One turn sends every row of this set to another row. A few are shown first. Where does it send the rows asked after them?
davog: [-20 -16 -12  39 -34   3   1  40  39 -28   0 -68 -32  15  13  14  45]
mol: [  7 -43 -59  33 -39  24  -1  -9  48 -23   7 -65 -31   0  36   7  20]
remu: [-13 -16  -8  32 -29 -18  13  22  51 -37   1 -57 -39  21   8  13  41]
nuve: [ -7 -30 -37  46 -21  -5 -11  11  44   3  56  -7 -25   7  29  -4  37]
pemo: [ -5 -17 -63  26 -20  49  77  11 -11 -10   4  -8 -18   0  15  30   9]
Mozit: [-17 -33 -16   1  10   2  27   9  30 -20  23 -33 -28 -65  -9  11  15]
moru: [ -7 -12 -23  -8   8  26  52 -14 -15 -18  -1  17 -28   2   8  39  22]
vedo: [ 25 -14 -35  46 -44  13  14  26  37  -8  41 -37 -33 -10  36 -21  16]
Bon: [-23 -36 -20  -1  12   3  21   6  34  -8  30 -30 -14 -61 -14  11  20]
Dag: [ 12 -35 -52  30 -32  16  -9 -19  44 -36  -2 -56 -36  -2  34   5  16]
Tumap: [ -7  -8 -11  23 -27 -21   7   4  62 -23  10 -54 -19  25  -7   7  40]
Ros: [-11  -8 -56  17   2  28  51 -17 -11 -18   2  20 -11   8   0  31  11]
rasil: [ 14 -22 -27   6  -7  23  64  19 -27 -28  -3  -6 -50  -2   6  35  17]
rezap: [  4  -9 -26   0 -10  45  65   9 -24 -19  -9  -6 -33  -9  17  34  14]
Kad: [ 25  -5 -24  45 -31   3  -8  15  24 -27  28 -20 -39 -12  31 -20  14]
nupep: [ -6 -49 -63  33 -33  23  -8 -13  54 -11  17 -58 -22   7  35  12  28]
lalik: [  3 -27  23   0 -10 -13  22  -5  28   0  -5 -30 -20  39   1   4  30]
vime: [-19  -9 -18  35 -35  13 -10  36  42 -11   7 -71  -8  16   4   8  43]
pov: [-16 -25 -44  -4  -9  51  65   6   0  29  24 -10   1   7   9  40  31]
tovuz: [  9 -19 -28  -7   9   2  51 -13 -10 -16  11  16 -31  11 -14  36  22]
Pel: [-20 -24 -70  24 -13  49  68   9  -5   7  18  -2  -3   7  10  34  19]
liga: [ -6 -41  16  20 -28  22  29  43   8   2 -13 -59 -33  26  25   8  33]
nas: [  6 -28 -43  14 -20  52  62  44 -28   3   9 -28 -29  -4   9  34  23]
dupu: [  4 -15 -25  45 -16  -8 -23   6  29 -20  38  -2 -33  -2  27 -10  27]
kuz: [-19 -22 -35 -10   9  30  51 -15   0  12  19  16  -6  11   3  43  32]
rusol: [-17 -37 -19   7   2  11  33  24  25 -18  22 -43 -31 -69  -2   9  16]
geguk: [ -4 -29 -52   5 -10  51  47  27 -13  34  31 -20   5   7  -7  34  32]
dafet: [-13 -37   7  15 -24  29  13  34  15  29   1 -58  -1  32  14   6  39]
Fusar: [ -2 -22 -43  -9   7  20  40  -8  -1  22  31   8   3  17 -21  34  32]
terun: [-23 -41 -25   8   0  20  30  28  27  -4  28 -47 -19 -66  -2  11  20]
gomum: [-24 -20 -65  20   0  36  51 -10  -5   3  16  16   1  12   2  36  20]
fonaz: [  6 -30 -42  47 -37   7  12  24  50  10  58 -30 -25   3  34 -11  30]
zasiv: [  3 -37 -51  28 -22  12 -21 -28  46 -32   3 -43 -28   5  28   9  21]
Gak: [  3 -34  24  11 -18  -5  34  17  18 -15 -16 -43 -44  30  18   7  28]
Gomu: [ -8 -46 -58  29 -23  14 -21 -24  51 -17  14 -44 -19   8  29  13  28]
napun: [ -8 -28  13   3 -13   8  10   5  27  27   6 -39   7  40  -2   3  37]
belo: [ -1 -18 -40   2 -19  62  75  21 -14  10   7 -22 -15  -6  19  33  20]
dode: [-12  -3 -17  25 -29  -2  -6  13  55  -6  14 -62   1  23  -8   4  41]
por: [-27 -39 -26   4   7  15  22  17  32   3  35 -40  -9 -62  -9  11  23]
soz: [  0  -7 -55  20 -10  36  67  -3 -15 -26  -5   6 -23  -1   8  27   3]

moru -> pov
Dag -> Gomu
Now find these:
Fusar -> nas
Ros -> Pel
lalik -> dafet
Mozit -> por
vime -> remu
nuve -> vedo

